Rotation paths and how fast each direction turns (degrees per step):
Each turn is a multiple of 5 degrees from 10 to 175, or 0.
Each row of a path follows its step; steps can be skipped.
path 1
step 0: [  3.7   0.7   9.7  -2.4  -0.3   2.5  12.6  -2.5 -22.1  -1.6  -1.5   5.5
 -15.1  -9.8  -4.2   6.0 -20.4 -12.2 -13.6   2.5  11.9  -9.0  13.9  -2.2
  31.3   5.7   7.7   5.1  -3.8   7.4]
step 1: [ -9.1  -4.5  -4.2  20.7   5.8   7.6   0.3   2.0 -11.0  22.3 -12.4   3.1
  -8.7   5.9   2.5  -0.4  -6.9 -10.4 -19.8 -10.6   2.9 -16.2  -1.8 -12.7
  22.3  15.8   2.3 -11.0   2.9   7.2]
step 3: [  3.2  20.0   0.3   8.9   0.7 -15.9   5.7  -4.4 -18.2  14.4  -8.3   3.1
 -12.6   8.2  -8.0   1.7  25.4  -3.6 -20.1   9.5  13.2  -7.2  -9.3  10.5
  -1.0   2.8   8.8  10.2  -8.2  -0.6]
step 4: [ -6.7   6.7  11.4  -1.3   4.7   4.7   3.9  11.4  -2.3  19.8  -6.6  23.4
   9.1  -2.6 -13.6  -4.1  24.6   7.2  -1.0   6.6  18.6  -8.9  -6.2  -7.3
  -3.9  16.7  14.7   8.6  -1.0   5.0]
step 5: [ -5.4  20.0   8.9  -3.8  12.7  20.4   9.6  11.6  -7.0  -7.2   2.2  14.7
   7.1 -11.2   3.1  16.4   2.7   7.8  -6.0   2.7  21.8 -20.8   5.7   3.7
  -6.0  -4.4  10.1   3.7 -12.2   2.3]
step 6: [ -0.8   3.7   9.2  27.1  14.9  29.9   5.6   6.4  -6.8  -4.0 -11.6  -0.4
  -8.4  -4.7  -8.6   3.4   2.8   1.0 -10.1  13.7  -1.2 -15.6   0.9   3.9
  -7.5 -12.8  14.6  -2.0   2.8  11.4]
step 7: [ 13.5 -18.9 -17.4  15.8   0.7  11.6   7.0  11.1  -9.5 -14.4  -2.5  17.2
   6.1  -4.2 -17.8  -9.5  -4.9   4.8 -10.9  16.5  -0.8 -14.4   9.0  -6.3
   4.2  -1.8  18.9  -2.3  -4.7   0.5]
step 8: [ 10.8 -25.8  -1.6   0.4   5.5  -3.0   7.4  -4.1 -16.7  -3.8   3.1   5.8
 -10.7   0.5   3.9  13.2  -3.5 -10.3 -22.7  26.2  11.7 -13.4   2.2  -3.0
   6.1   2.6   2.6  -3.1 -12.7   0.0]
step 9: [ 15.4 -16.2  12.2  -0.3   8.3  11.7  -8.4   3.7  -8.9  18.9  -0.7  14.5
  -4.6   4.7   3.6 -12.4  -0.3 -15.4 -19.3   6.7  12.6  -1.0 -15.3  -8.7
  20.7   0.7   1.3  -5.2  -2.0  15.3]
step 10: [ 15.6  17.7  -9.5  -3.8   4.8   3.4   6.3  14.2 -19.2   5.5  -3.9  18.2
   0.8   5.5  14.8 -10.4  -2.0 -21.5 -12.0  -6.2  11.8  -7.3  -2.1 -17.2
  14.0  -5.4  -1.0   0.7  -1.8  -7.3]
Speeds:
[ -2.2  -3.6 -12.4   6.2  -1.1  -3.1  -4.3  -1.3  -0.2  -1.4  -0.2  -3.9
  -0.5  -1.4  -3.2   1.1   2.3   6.9  -6.4   2.2  -7.6  -4.9  -0.6   2.9
   0.8  -0.6  -1.7  -3.6  -0.8  -2.0]
70
[-0.4  1.2  1.9 -2.2 -2.8 -6.1  2.7  7.2 -3.5 -2.3 -9.8 -5.3  3.7 -1.9
 -2.9 -6.0 -1.6 -4.4  0.9  4.7 -7.3 -0.5 -0.8  0.4 -0.2 -0.7  2.7  6.0
 -4.9 -0.4]
95
[-6.4  6.2 -3.1  0.1  2.5 -4.4 -5.2 -0.7  2.1  8.9 -3.4 -1.3 -4.8  5.0
 -4.4  1.6 -3.4  3.5  2.0 -4.9  4.2  1.2  4.2 -0.4 -0.9  0.4  5.1  5.8
 -4.8 -2.0]
35
[ 7.4  4.1 -3.3  6.8 -1.7 -4.0  3.9 -1.8  0.6 -4.7  0.6  1.8 -7.3  2.5
 -4.2 -6.7  3.6 -3.5  3.3 -0.7  0.9  2.7  4.0  0.3 -5.6 -4.4  4.2 -2.4
  4.5 -3.7]
90
[-4.2 -5.6  6.0 -1.7 -2.8  4.5  0.3  2.2  1.5  3.2 -4.1 -7.1 -7.3  6.2
  1.0 -1.0  2.5 -0.9 -4.3 -0.3 -0.2 -2.1 -5.0  4.2 -3.0  1.7  5.1 -3.6
  6.5 -4.8]
140
[-0.6  1.0  2.6  0.9 -2.2  2.1  2.4 -3.7 -4.5  3.3  6.6 -6.0 -2.0  3.4
 -6.6 -1.6  3.4  1.2  1.1 -2.4 -5.1  0.2 -4.9 -6.9  0.9 -3.7  2.2 -0.6
 -3.0 11.3]
130
